In the data rows, 128 means zero.
Here are some points:
[104 123 169 115 185 117 150 142 134 145 116 156  89  79 134 159 122 162
  50 116 111 147 101 179 127  94 181 133  68 188 115 109]
[160 114  92 143  87 118  94  94 136  86 162 141 161 179  95  73 164  93
 222 129 125 118 115 126 105 194  74 151 185  80 117  97]
[117 154 142 123  96  93 130 114 154 151 118 197 141  98 125 135 169 125
 113 165 115 120 131 127 137  89 150 146 112 132 138 138]
[161  99  84 135 112 168 122 128 125 115 159  27 144 171 126  95 115  89
 206  95 126 130 145  78  97 212  87 124 193  67 144 123]
[114 133 117 135 144 149 142 146 119 132 109 115 103 129 141 145 105 140
 105 118 117 122 125 113 159 111 112 103 106 136 147 119]
[110 135 110 104 157 166 164 153  80 174  98  50 142 126 177 188  82 145
 101 137 150  88 179  51 148  80 138  90  95 114 132 176]
[ 78  99 110 123 213 200 167 135  69 135  98  49 109 177 148 204  47 153
 105 126 141  55 161  85 171  82 131  63  78  99 136 165]
[108  51 152 122 184 112  59 102 161 111 152 112  57 161  83  78 103 162
 111  77 110 167  89 255 136 108 199 123 132 132 113 109]
[122  68 140 112 151 116  60  88 164 101 138 130 109 175  77  84 151 126
 126  98 119 128  93 242 116 142 165 136 135 106 112 110]
[157  74  91 136 126 160  74 100 136  85 146  78 149 224  81  74 136  92
 213  88 134 108 115 173 104 207  98 127 177  58 122 107]
[ 93  57 131 129 228 170  96 105 125  64 100  82  58 185  85 127 101 148
  81  86 122  95 100 213 145 135 150  76  87 127 125  99]
[ 97 186 156 131 104 115 194 137 129 146 110 216 118  52 153 171 141 148
  56 176 122 115 107  78 134  75 134 138  51 190 141 137]
[128 184 167 137  76  70 129 122 154 134 119 247 130  61 115 107 183 145
  91 155 137 181  90 180 134  93 155 171 117 196 131 117]
[159 136  98 135 107 115 108  90 128  91 157 153 168 159 118  61 151 104
 204 123 125 150 131 173 112 170  95 164 194  92 119 113]
[161 110  70 156 128 179 131  87 121  72 152  76 167 195 101  69 138  91
 241  97 151 137 133 139  96 227  86 150 209  86 106 106]
[107  64 120 136 217 170 101 135 120  86 116  67  71 182  93 139  79 138
 132  67 118 126 110 199 157 138 140  85 118 111 134 106]
[145 174 111 163  57  99 129 119 118 107 133 214 166 108 111  74 188 117
 190 134 153 163 122 133 126 161 112 167 175 149 120 106]
[107  78 128 129 156 116  65  77 159  84 134 140  88 173  87  83 145 137
 137 111 121 130  87 209 113 125 146 126 143 108 129 105]
[173 152 104 120  39  83 101  94 147 119 159 171 180 121 141  68 198  90
 177 164 118 127 129  95  81 184  83 180 189  99 119 110]
[137 151 176 132 117 116 136 170 154 127 107 159 126  74 116 176 148 125
  64 146 133 141 110 135 128 117 155 138  96 193 151 124]
[125 176 148 106  87  84 159 135 119 171 122 209 117  65 177 155 122 142
  89 178 105 132 127  63 130  62 108 144 103 147 131 144]
[119  91  93 150 179 183 102 152  87 102 123  30  93 187 117 127  66 140
 157  78 144 107 142 107 172 155  95  67 145 104 126 115]
[127 173 149 119  83 138 191 173 133 185 116 130 142  71 175 196 144 126
  66 154 141 116 135  26 109 112 136 126  70 170 143 160]
[143 122  79 124 128 180 186 145  56 136 134  34 186 153 157 159  94 111
 183 140 156  67 194   8 100 167  94 104 138  73 116 162]
[100  51 136 130 179 135  46 101 150 105 153  97  70 181  85  79 119 152
 130  80 115 145  80 238 117 117 179 115 153 101 132 116]
[105  78 131 120 222 174 103 144 103 100 101  48  85 171 115 174  81 143
  81  96 136  90 135 143 153 128 125  71  92 123 131 126]
[119  83 172 112 194 130  95 170 165 135 112  81  77 135  91 162  91 140
  70  88 117 158 117 227 166 108 175 108  95 160 133 127]
[153 169 141 118  56  85 193 127 143 152 142 189 172  55 157 139 158 116
 148 194 112 122 152  45  97 141 104 160 115 131 113 131]
[143 133 183 108 106  51  73 127 198 142 135 204 108  98  97 113 170 124
  78 145  95 179 100 221 138 104 172 173 119 160 139 118]
[135 143  81 148  94 192 188 162  65 142 132  64 179 136 159 139 116 117
 183 110 169  90 170  15 113 195  87  96 134 113 120 137]
[110  56 156 107 208 116  43 126 159 108 123  81  60 172  92 132 104 151
  84  93 114 123 111 215 134 102 165 103 124 112 129 119]
[144 124 161 109  82  38  94  81 181 125 177 229 131  89 126  64 171 123
 140 155  81 167  91 191  79 129 142 197 145 134  98 111]
[142 143 184 128 134  69 125 143 168 128 147 191  89  66 110 119 152 140
  94 125 109 205  83 186 112  98 176 178 134 183 142  91]
[182 148 112 123  86  87  88  89 167  93 144 154 157 129 120  85 181  84
 187 128 112 162 126 146  93 179  91 180 211 114 135  98]
[150 138 146 125  91  72  94 123 164 132 128 236 124  77 105  79 195 122
 107 134 110 168  97 194 114 155 162 184 124 158 125  64]
[108 139 161 139 106 104 138 127 157 145 126 177  86  77 124 108 142 150
  73 121 109 163  95 162 131 105 177 134  93 180 129 109]
[162 169 119 128  30  50 115  60 145 105 174 248 188  96 138  48 204 109
 192 181 120 152 104 129  64 150  96 209 184 112 105 124]
[121  69 126 142 213 167 102 146 113  95 128  41  81 169 101 132  83 140
 133  70 133 139 119 174 137 152 151  96 135 128 129 109]
[131  96 136 114 143  98  87  99 152 116 158 156 112 129 114  84 124 133
 130 114  98 145 113 186 108 132 144 152 139 112 107 114]
[135  99  82 131 140 156 131  84 106  89 133  85 131 166 126  86 118 126
 179 105 135 111 137 117 107 171 105 115 168  85 118 118]
[106 165 193 124 129 110 181 177 138 191 110 153 102  41 158 187 110 174
  28 152 137 156 123 113 149  43 195 122  60 209 137 155]
[114 130 129 135 153 152 161 148 130 126  74  77 105 130 110 197 112 137
 114 146 157  98 164  95 169  96 132  77 105 134 167 145]
[146 143 194 111  98  45  87 115 204 119 132 223 108  72 105  90 179 143
  60 136 124 211  83 251 117 115 183 180 126 212 104 115]
[161 177 133 108  77  60 159  87 148 131 152 230 163  66 155 106 156 114
 160 188  91 152 134 113  97 119  93 192 161 121 120 124]
[118 171 103 108 128 144 185 141  70 152  96 137 186 104 168 193 132 110
 136 168 141  69 184  21 141 120 101 120  95 114 119 141]
[ 79  97 162 120 179 124 110 128 134 126 114 156  66 114 107 133 116 157
  39 105 104 127  95 215 161  83 180 111  68 164 129 107]
[167 127  80 152 117 142 103  96 138  72 141  95 156 193 103  48 140  96
 218  97 144 163 130 162 131 207  77 145 217 101 120 108]
[138 132  96 118  92  97 120 102 115 108 141 193 161 134 132  90 162  99
 175 152 118 100 139  92 111 159  85 158 151  89 112 103]
[149 142 125 123 134 124 152 127 115 120 156 117 147 118 152 113 115 109
 169 121 121 156 129 126 106 160 103 164 162 120 113 129]
[102 131 185 106 151  87 124 129 170 151 122 201  83  72 123 132 143 161
  40 120 110 167  82 221 125  88 190 151  70 189 115 105]
[180 171 102 144  25  68 123  74 185 103 134 185 145  93 124  31 210 106
 183 151 133 199 127 138 102 179 109 198 229 144 139  91]
[126 203 146 109 111 127 200 157  79 181 103 162 173  52 195 191 122 144
  77 180 139 108 163  39 128  76 126 132  86 167 141 173]
[103 156 177 101 131  73 113 147 170 166 106 189  97  77 137 166 147 144
  29 156 102 143 103 163 146  43 171 152  83 170 160 145]
[ 79  92 139 129 204 181 152 172  88 137  83  55  72 127 122 199  79 162
  58 101 134  85 142 102 171  96 162  59  46 142 152 121]
[120  40 123 124 177 160  45 113 114 121 158  38  65 183 115  71 100 161
 110  55 117 162  91 217 131 126 194 108 156 114 130 111]
[135  93 122 126 184 155  94 127 120 106 120  78 116 163 102 110 119 140
 131  87 143 134 134 201 139 146 156 120 157 122 118 113]
[112 162 169 131 126 128 172 162 144 177 100 126 131  78 139 191 139 150
  61 148 148 136 134 120 141  73 179 113  77 189 146 161]
[124 112 133 144 140 107  87 110 163 112 159 156  97 163 100  88 113 130
 155 101 100 172  87 223 136 122 120 150 146 122 126 120]
[142 108 128 124  95  88 102  86 173 115 169 164 125 145 124  85 130 119
 163 143  97 156 106 153 107 130  95 147 167  98 116 135]
[157 168 137 114  46  75 134 111 174 164 146 189 158  94 146  99 174 107
 135 166 110 155 125  99  98 120 124 181 153 129 134 138]
[110  89  95 128 192 192 138 151  84 133 118  45 116 169 126 136  84 125
 128  77 128  96 133 117 147 158 124  99 107 105 129 106]
[113  64 136 130 191 156  89 114 149 104 122  62  90 182  90 105  92 138
 110  66 127 143 115 238 142 152 158  92 132 122 100 123]
[136  81  85 128 158 160  57 108 134  96 138  67 132 233  98  94 112 109
 177  93 138 114 124 177 130 166 106 109 171  59 120 135]
[157 145 116 132 104  80 111  72 164  96 135 152 130 127 124  56 151 121
 161 134 129 179 121 193 116 147 107 161 192 139 121 116]
[ 85  64 151 108 218 158  89 133 144 130 113  51  62 182 123 180  63 156
  54  98 114  96 110 166 145  82 158  64  63 123 135 151]
[129  86  93 130 135 125  97  87 133  66 145 142 114 189 101  75 123 129
 173 122 124 114 123 156 123 169  89 123 152  86 102 104]
[161 120  87 145 121 150  97 104 130  68 156  99 164 186 101  76 140  84
 220  97 131 130 116 140  95 220  68 142 203  86 117 108]
[163 202 129 135  70  61 160 105 147 116 132 233 150  66 140  94 177 109
 168 179 109 174 127 117 130 132  84 192 164 155 126  93]
[ 91 141 176 113 113 119 146 162 150 179 100 127  92  83 145 191 122 159
  35 157 139 120 134  85 150  57 177  90  59 168 145 165]
[136 143  57 158 130 201 184 129  59  90 106  57 165 172 150 135  89 113
 198 105 178  91 178  35 146 204  46  72 144 108 104 131]
[143 204  95 137  72 134 215 138  72 160 104 138 198  78 184 148 134 126
 164 177 159 108 193   0 125 117  91 135 153 134 139 165]
[ 95  98 119 124 172 193 153 164  73 174 117  43 102 139 154 197  77 163
 101 119 138  85 154  59 139  81 168  73  98 106 151 165]
[157 160 113 127  53  82 116  87 137 118 178 234 177 110 155  72 171  98
 181 165 100 137 103  83  71 165  65 189 159 117 105 110]
[127  84 141 145 166 139  94 137 151 102 143  86  81 153  85 102  99 139
 135  74 130 168 110 213 142 139 163 114 148 141 121 111]
[106 156 148 125  73  87 113 139 145 171 135 199 135 104 129 121 141 146
  79 160 129 137 122 128 148  65 153 133  85 149 117 162]
[166 149 161 131  65  38 120 102 196 119 173 226 143  76 100  75 191 109
 171 157 107 198 104 177  96 145 140 203 173 151 113 100]
[121 122 109 119 163 181 149 148  91 145 111  37 138 158 161 172  78 142
 114 122 151  86 166  80 144 122 114  72 103 113 114 169]
[134 163 155 104 136 123 162 154 139 161 133 136 149 103 158 172 116 113
 108 144 115 140 134 116 134 112 120 152 109 138 129 159]
[106 161 149 105 162 118 158 137 113 171 116 168 131  72 163 161 127 140
  77 155 105 134 128 137 133  52 175 164  92 151 149 142]
Then 24 other points, each followed by its number:
[128 196 124 120  46 111 213 131 115 179 131 188 180  61 191 171 140 124
 124 202 135 102 152   0  98  96  87 141  91 143 130 179] 0
[114 141 124 120 146 177 158 139 102 143 112  99 140 132 160 173 114 130
 101 119 138  92 128  79 124 128 113  95  93 136 132 147] 1
[157 151 112 135  89  71  89  85 143 100 141 189 158 119 113  48 178 114
 180 136 130 171 131 179 116 148 126 187 203 129 124  97] 2
[ 89  89 137 124 179 126  75 109 128 112 113 125  67 156 115 123 108 168
  70 104 128 113 100 195 139  84 162  95 108 139 132 119] 3
[115  97  87 145 156 176 109 121  79  88 121 112 123 183 111 104 104 136
 160  97 154  95 133 136 150 167  99  92 133 111  92 104] 4
[113  78 162 119 154  88  55  86 188 102 147 162  72 150  87  77 148 148
  94 107 106 161  74 255 121 108 175 139 122 140 110  99] 5
[154  71  77 131 133 153  68  80 142  81 167  66 139 214 100  36 129  96
 194  73 120 119 115 179 101 224  92 125 180  67  99 102] 6
[ 86 149 168 130 133 168 173 170 120 189 110 104 121  96 159 199  89 164
  37 130 152 116 131  88 139  58 181  86  47 185 146 185] 7
[111  53 153 114 192  95  42  96 191 104 141 126  66 176  73  84 118 138
  85  91  91 149  89 255 152 112 164 119 113 109 117 101] 8
[110 167 149 114  92  91 141 114 150 164 121 224 142 106 147 141 141 143
  85 177 121 122 123 132 139  61 136 144  84 144 121 164] 9
[119 161 147 106 101 118 166 152  99 190 135 173 164  68 170 168 136 138
  85 159 120 109 138  74 107  90 147 144  80 141 126 157] 10
[137 210 104 123  45 118 211 139 108 174  98 195 196  76 177 176 163 106
 149 212 141  79 188   0 127 100  84 146 115 126 151 158] 11
[123  55 134 119 180 142  75 124 147 113 160  51 103 187 106 111  87 130
 137  87 115 133 109 206 114 144 141 117 138  97 116 130] 12
[113  90 182 111 186  95  99 114 173 116 124 133  80 120 101 148 115 157
  78 126 109 146 100 220 124  76 188 128 108 149 131 125] 13
[127 133 195  92 126  59 122 125 180 158 143 188 104  66 131 141 140 140
  60 156  83 161 103 185 111  61 179 169 104 158 133 140] 14
[131 115 108 127 184 171 157 138  85 123 137  54 132 150 152 148  72 120
 159 100 128 120 140 110 124 160  95 117 148 108 115 143] 15
[155 197 146 116  65  92 177 149 137 156 120 191 180  63 153 176 153 105
 118 197 133 121 161  50 128 115 109 157 112 152 141 154] 16
[137 143 144 121 127 103 126 126 151 107 115 163 125 105 116 126 152 109
 106 130 122 141 106 156 129 153 120 148 118 153 124 102] 17
[129 149  93 132  91 169 185 145  72 168 137  98 179 112 171 155 123 137
 171 162 151  85 177   0 106 116 109 121 141  93 153 167] 18
[141 108 149 112 127 119  95 116 143 117 131 122 117 122 119 106 141 143
  91 125 133 138 119 172 123 140 158 129 127 152 108 115] 19
[132 175 145 111  70 104 193 128 121 177 122 188 163  43 169 150 171 130
  96 183 118 119 142  44  96 109 142 160  89 141 142 136] 20
[117 130 171 117 164 143 155 172 141 154 112 102 108 114 132 195 101 135
  75 124 126 138 122 137 149  90 163 127  86 165 146 152] 21
[100 171 155  98 150 123 178 171  92 180  78 166 145  68 168 224 119 147
  53 175 132  84 166  76 169  58 152 115  40 163 121 143] 22
[151 115 126 125 137 114  98 113 161  75 126 139 128 143  95 123 152 113
 153 130 124 127 123 153 130 162  99 133 147 110 130  96] 23
Which three of these numbered points are nearest to each point below, ignoring the 3 directions in which the first points spread most? Their numbers follow each, nearest first.
[ 96 162 181 100 148 130 155 136 153 162 106 160  96  74 169 182 131 151
   0 138 114 137  84 158 131  69 161 129  51 206 130 154] > 1 6 17
[ 86 129  73 133 138 195 178 129  79 158 104  75 161 171 154 159  86 123
 148 122 158  70 166  63 151 116 117  84  97  98 126 176] > 9 5 11
[109  86 112 128 185 165 106 116 113  91 117  62 106 184 117 132 101 137
 132  95 141 105 133 144 128 148 132  84 117 102 119 121] > 5 1 3
[106  95 136 123 182 182 147 160 110 149 108  52  89 132 136 162  90 144
  88  95 120 108 137 112 139 108 159  91 101 124 155 136] > 20 18 21
[130 131 175 114 129  51  84  98 181 129 135 203 106  85 115  80 169 143
  89 137 109 196  99 245 121  86 191 180 148 177 126 108] > 2 13 19
[104 130 184 111 100  92 119 134 153 176 140 183 110  78 136 151 156 156
  72 162 116 132 116 127 119  44 197 145  95 146 160 158] > 18 5 10
[155 241 104 134  40 110 223 143  91 176 105 182 211  41 203 150 161 114
 145 205 155 129 191   0 124 105  95 163 147 161 138 170] > 2 19 21
[ 63  80 126 137 232 210 124 173  70 120  69  50  69 172 114 192  54 172
  52  73 154  79 137 157 199  99 160  31  54 148 125 134] > 4 17 22
[127  98 128 143 149 149 114 117 135  81 133  89 116 156 100 100 125 130
 142  92 152 145 112 192 117 169 136 113 160 142 108 114] > 19 17 1
[130 135 167 118 123  80 105 126 187 114 117 192  95  92 105 119 165 115
  69 127 102 165  85 203 142 127 139 153 108 172 122 104] > 17 23 1
[129 122  46 125 161 195 155 140  42 100  97  50 182 184 140 151 108  98
 216 123 158  55 201  22 144 191  61  92 150  56 114 118] > 22 23 11
[148 126 179 110  97  67  98 120 207 146 155 167 118 103 119 108 156 120
  93 149  97 165 101 175 107 115 150 161 124 150 126 126] > 12 14 6
[123 115  73 141 170 204 157 135  55 117 110  39 158 172 141 146  91 119
 177 108 150  82 174  71 146 154  93  96 145  85 138 128] > 2 22 5
[ 83 117 157 139 166 172 124 173 119 154 116 101  88 126 127 167  92 159
  47  92 145 126 105 160 150  82 174  88  73 172 147 158] > 7 1 21
[143 119  85 131 148 163 159 125  58  97 142  64 176 171 148 147  86 122
 208 136 151  86 164  45 108 161  63 106 161  78 110 138] > 13 5 14
[113 102 104 138 164 161 107 137 110 119 135  52 122 215 134 129  69 130
 171 103 138 110 150 142 173 120  93  88 155  87 118 162] > 9 8 11
[136 157 117 121 110 132 159 139 123 172 122 105 161 120 160 143 120 114
 132 142 125 124 160  85 123 125 119 131 129 118 135 150] > 12 14 21
[147  78  79 136 134 134  61  88 149  69 131  97 138 225  65  71 146  94
 228 101 126 108 139 170 126 197  86 129 201  54 131  91] > 11 23 16
[122 114 108 127 184 185 167 157  76 129 113  66 118 136 151 158  89 138
 127  97 140 108 149 100 133 150 124 100 109 131 120 118] > 15 17 1
[120 117 133 110 155 116 103 127 122 115 103 141 131 138 115 148 138 124
 120 134 129  98 136 151 140 133 131 115 109 118 103 110] > 22 23 11
[ 85 171 189 135 130 126 230 159 106 201  96 172  98  24 170 199  98 192
  13 167 156 144 127 100 156  18 201 103  29 224 123 175] > 7 5 2
[ 81 141 192 119 125  99 154 135 174 180 121 196  75  63 139 165 140 155
  19 146  86 147  64 158 140  41 197 134  30 181 143 144] > 0 5 1
[152 139  94 118  93 156 173 142  87 150 137  83 192 127 166 143 121 105
 189 147 146  81 182  18  94 166  93 124 137  89 120 153] > 12 10 20
[120 185 140 116 103 136 168 140 112 161 110 160 147  92 192 165 126 136
  56 149 137 115 116  76 118  97 107 125  92 177 123 158] > 1 6 5
[128 125 124 124 120 168 190 139 110 141 145 109 166 131 153 164 105 108
 149 143 135  88 142  39  96 157  92 110  94 108 105 153] > 0 1 6
[133 107 140 113 123 106  99 104 160 147 154 136 110 136 133 107 129 134
 110 134 107 150 106 158 115 101 143 146 131 120 130 142] > 12 14 0
[134 112 131 118 136 102  88 106 162 139 147 167 132 147  96 107 158 115
 157 120  95 130 122 199 121 126 142 155 147  95 128 117] > 11 8 10
[130 224 122 126  80 124 210 156  78 179  89 165 189  46 193 176 142 140
 101 183 163 112 190  16 139  85 128 138 111 175 146 167] > 2 19 3
[132  90 117 127 179 162 122 139  86 115 147  50 125 163 132 131  78 147
 152 107 135 110 141 126 120 138 124 100 141 104 113 134] > 12 15 14
[141 126 123 146 141 161 158 164 103 133 129  67 136 124 132 152 102 123
 153 112 147 127 156  84 133 155 120 106 136 133 123 130] > 21 15 16
[139 154 137 112  78  84 121 115 155 170 134 154 157 101 136 110 168 112
 123 149 130 146 144 132 116 117 157 163 141 135 127 141] > 12 19 6
[108 152 178 121 146 136 177 190 125 182  98 100 106  65 150 219  96 159
  50 138 138 137 142  92 158  65 181  96  54 184 146 161] > 21 16 7
[123 195  99 138  62 129 173 128  90 153 118 183 165  96 180 135 151 127
 130 171 156 102 143  23 113 111  90 127 122 155 133 139] > 3 5 4
[128 138 133 132 110 104  99 131 146 139 124 154 123 115 121  90 154 132
 108 122 124 154 116 176 151 121 151 142 138 149 132 111] > 2 19 6
[119  89 114 112 152 123  71 123 146 137 128 116 109 170 120  94 128 120
 120  97 100 121 119 166 148 132 134 128 121 105 124 114] > 8 6 5
[165 145 116 146  79 127 126 109 147 110 148 134 155 141 116 102 156 108
 190 140 132 152 118 117  96 167  94 155 189 118 140 126] > 21 16 7
[115  61 121 120 226 174  57 103 136  75 131  40  73 212 116 103  85 129
 100  45 117 130  79 247 129 164 127  92 141 116 101 114] > 1 6 15
[ 74  80 131 114 237 195 119 167 101 163  89  41  92 180 107 214  65 137
  93  78 126  62 156 144 166  83 171  60  62  92 142 154] > 11 22 8
[140 212 139 129  71 114 207 151 128 169 105 174 171  53 171 153 144 120
 110 175 146 150 156  53 125 112 117 152 118 179 142 157] > 21 7 2
[133 180 151 119  75  66 124 126 147 144 122 231 156  75 131 129 192 120
 106 187 126 140 128 111 124  90 132 172 129 159 135 124] > 11 5 16
[ 96 117 163 109 144 118  83 152 135 177 124 166 111 119 128 150 135 144
  52 125 114 115  98 168 146  68 179 127  69 144 130 140] > 10 5 6
[136 119 100 156  84 123  99  99 117  81 165 161 149 152 106  57 154 124
 193 108 143 133 104 129  99 185  96 133 174 118  94  97] > 4 5 3
[160 156 133 121  80  69 104  98 155 126 158 184 160 113 130  69 160 113
 153 151 118 166 116 167 104 134 111 173 167 135 101 131] > 12 5 6
[136  89 111 136 129 154  65 123 130 103 147  85 142 193  99  79 135 113
 160  87 146 125 119 172 108 184 132 124 158 109 113 111] > 19 7 6
[144  99  84 123 148 178 152 139  84 120 145  29 149 172 138 140  76 107
 190 105 126  89 176  58 113 171  86 105 163  61 133 146] > 14 12 13
[146 118  80 143 125 164 131 124  99 120 151  61 146 174 138 100  90 116
 210  94 136 127 151  97 127 176  81 114 176  86 123 127] > 15 12 21
[139 177 109 120  28 115 172 132  82 192 154 164 167  77 192 117 159 134
 132 176 136 144 151   9 107  89 124 156 138 138 137 155] > 18 10 7
[138 162  74 150  91 143 176 140  53 137 130 127 166 122 150 137 120 111
 214 153 150 106 173  21 134 136  80 134 174  96 151 141] > 2 18 11
[163 159 111 145  19  61 122  66 173 140 186 236 159 113 124  19 195 111
 205 154 108 181  95 143  84 147 111 203 204 110 127 109] > 18 0 5
[141 134  84 143 114 130 123 107 117 110 160 115 159 194 134  89 105 110
 233 128 135 124 160 119 141 150  61 136 193  73 110 145] > 9 8 11
[141 102 125 128 146 157 109 135 140 123 132  45 128 178 116 118 104 120
 126  88 144 129 129 158 132 174 119  96 135 126  98 134] > 19 6 7
[ 76 123 151  94 203 151 149 167  95 157  70 107 107 117 142 223  97 151
  40 134 128  74 156 118 171  65 173  76  38 144 125 148] > 22 11 5
[145  82 113 149 185 158  86 107 141  47 128  76 100 194  70  90 120 113
 175  80 141 150 104 223 129 193 111 118 187 112 123  95] > 17 21 23
[115 136 107 123 136 174 152 148  95 152  98  65 155 148 154 170 116 137
 104 140 160  81 169  55 138 125 124  84  98 123 131 156] > 19 5 6
[125  99 111 125 131 115 118 119  94 122 147 121 131 129 138 125 119 135
 155 144 124  91 145  80 112 142 117 114 124  94 102 121] > 5 8 10
[121 193 113 139  63 123 137 139 138 148 101 187 160 121 139 123 171 115
 116 151 147 125 135 106 147 114 117 143 124 160 133 146] > 11 2 1
[138 145 159 104 137  61 114  97 172 123 130 193 110  89 129 104 143 134
 104 151 100 166 121 209 123  99 141 169 135 150 129 117] > 13 14 2
[132 131  56 165  86 170 116 119  74  95 141 123 141 174 128  72 134 109
 201 100 157 121 128  71 116 171  79 124 187  94 145 115] > 3 4 2
[149 141 116 119 127 147 173 148  70 132 147  87 167 110 166 150  97 127
 163 145 138 110 168  44 109 143 105 126 145 114 125 145] > 15 12 14
[143 203 155 125  97 117 203 195  91 176 106 151 168  28 171 199 135 133
 100 164 149 134 169  38 130 100 132 136 110 188 137 154] > 21 15 2
[142 149 116 119 103 143 164 144 130 141 133  97 178 132 143 137 132 103
 135 130 150 109 159  77 112 173 101 121 111 128 102 148] > 6 19 1
[106 113 120 133 182 185 156 168  82 137 112  44 106 146 153 186  71 141
  96 105 136  96 126  61 140 129 104  62  80 127 118 140] > 1 17 6
[131 117 128 123  88  75  81  63 154 103 154 223 118 109 129  59 172 139
 113 152 105 142  80 160  88 129 131 166 142 128 118  93] > 3 5 0
[159 144 150 102  87  73 100 125 152 137 156 162 148  90 146 121 167 107
 122 167  94 126 121  97  97 138 119 168 150 124 129 115] > 14 12 8
[137  97 115 124 178 133 105 113 133  86 134  92 120 167 110 120  95 124
 153 120 128 124 141 162 133 148 101 116 151  99 108 121] > 13 16 8
[133 164  87 144 104 132 161 133  79 134 124 147 155 126 146 123 126 118
 202 145 139 117 160  45 143 143  69 136 168 108 142 124] > 2 3 11
[119 113 124 116 138 125 105 126 133 142 135 129 105 149 132 125 117 130
 108 124 104 128 115 133 136 114 122 132 116 113 134 125] > 8 5 0
[115 142 169 118 133 122 167 149 142 167 135 139 117  81 147 162 103 143
  86 128 121 145 121 132 127  77 166 134  95 161 137 157] > 12 21 15
[120 122  79 149 107 144 124  89 133 130 133 133 154 181 120  82 127 113
 196 118 140 115 134 147 129 149 113 145 156  89 113 136] > 9 11 5
[ 96  51 141 116 228 179 103 140 101 122 130  36  83 169 115 160  57 159
 110  83 121  88 130 163 137 108 163  79 102 100 129 138] > 14 13 10
[ 98  87 147 131 198 154 110 119 137 110 127  76  62 169 120 155  71 162
  86  95 125 125  95 177 141  86 131  80 108 142 139 140] > 0 5 1
[148 189 136 113  68 118 192 152 133 172 128 149 203  77 174 158 156 105
 107 167 140 117 165  45 102 140 109 149  96 155 104 164] > 6 19 12
[194 156 132 135  63  66 126 120 168 112 174 185 154  88 108  82 184  77
 215 153  92 188 114 127  97 191  94 201 206 102 131  87] > 21 16 15
[ 85 114 113 123 146 187 138 137 136 162 106  65 102 157 146 155 100 138
  76 101 132 103 120 101 138 102 157  79  65 124 139 158] > 6 0 7
[116 151 122 127  98 117 150 116 133 143 132 172 141 106 146 121 143 138
 116 151 130 119 125  98 117 108 124 131 114 135 128 138] > 5 0 3
[112 171 122 141 105 132 164 144 112 153 104 145 125  92 154 129 138 139
  96 146 143 132 133  95 151 102 130 127 107 159 144 135] > 2 5 3
[169 113  97 156 134 137  92  89 144  47 148 112 140 185  84  65 145  94
 220  99 136 159 107 186 114 214  81 145 211 103 117  87] > 17 21 23
[113 143  53 155 136 213 196 147  46 113  83  57 134 155 168 140  85 125
 154 100 155  80 176  29 175 168  58  66 133 120 131 122] > 4 17 2
[109 155 146 131 121 138 176 144 127 154 116 128 117  84 154 170 129 140
  73 139 132 114 128  88 129 108 149 116  89 154 138 150] > 1 6 5
[133 127 166 121 144  80 101 112 189  95 117 186 106 112  85 133 163 127
  98 147 104 138 102 198 133 111 140 151 127 145 142 111] > 23 16 11
[170 161 126 138  37  78 124 116 128 137 183 201 185 104 141  66 166 114
 191 161 135 161 130 105  92 162 105 181 172 122 101 123] > 10 12 7
[ 98 157 170 117  91  96 157 126 169 197 126 184  97  74 153 137 141 161
  53 153 111 153 100 131 134  54 177 140  72 169 144 158] > 0 7 5
[148 195 118 142  36 110 190 138 133 144 130 190 176  82 165 134 148  99
 160 188 127 131 139   5 115 144  58 152 119 137 126 146] > 0 5 1
[123 113 187 101 142  69  84 105 186 119 120 200 108  96 103 136 155 149
  59 147 104 153  88 227 118  74 188 159  99 163 134 119] > 13 5 16
[159 168 147 128  38  54 113  89 178 138 167 246 175  85 113  51 212 107
 169 155 111 180 108 171  82 149 142 215 173 147 118 108] > 10 20 7
[159 121 143 146  81  78  98 111 168 120 187 179 125 104  97  42 177 120
 175 119 112 193  82 182  80 162 150 189 185 134 134  91] > 18 20 7
[125  45 133 120 203 125  33 106 148  69 151  96  83 202  66  93 108 126
 138  78 100 131  84 253 134 149 127 113 148  93 115  92] > 8 22 16
[108 138 121 118 159 153 169 136 121 141  95  96 110 133 159 166  85 131
  76 132 127 105 155  88 164 109 115  95  71 139 125 143] > 8 5 6
[142  96  85 137 169 159  84 104 114  68 129  43 118 202 112  91  98 123
 184  87 146 132 136 152 127 177  88 104 187  86 121 112] > 2 5 13
[137  82  96 145 172 179 144 126 115  93 117  46 102 178 103 139  87 124
 179  94 140 134 141 115 146 152 109 101 162  93 155 133] > 21 13 16
[129  60 125 105 225 133  81  96 144  81 138  58  87 187 100 107  78 132
 143  88  96 130 123 224 144 141 123 113 151  70 110 109] > 14 13 8
[130 153 151 103  94  96 114 119 136 151 159 228 145  94 157 127 144 122
  86 151  96 126  83 109  92 104 121 168  98 146 112 127] > 10 1 0
[150 190 124 116  45  85 165 126 142 189 119 174 189  71 163 133 176 113
 121 180 138 140 170  72 119 108 137 164 127 150 124 152] > 19 2 6
[107 151 139 113 108 111 146 112 118 139 115 181 117  73 166 140 135 159
  53 169 119 104 111  91 109  87 146 131  81 163 135 130] > 3 5 1
[125 147 124 149  95 110 121 107 164 109 121 178 133 129 106 105 169 122
 140 139 141 147 111 155 132 129 126 144 137 143 134 116] > 11 5 1
[138 167 166  97 140  64 142 115 164 143 110 187 122  64 151 142 137 140
  68 171 102 157 127 164 139  76 139 163 106 167 124 122] > 13 14 8
[115 188 138 128  46 137 196 143 137 196 126 182 156  69 185 152 155 123
  86 161 131 125 127  25 102 100 139 143  71 160 141 174] > 7 6 0
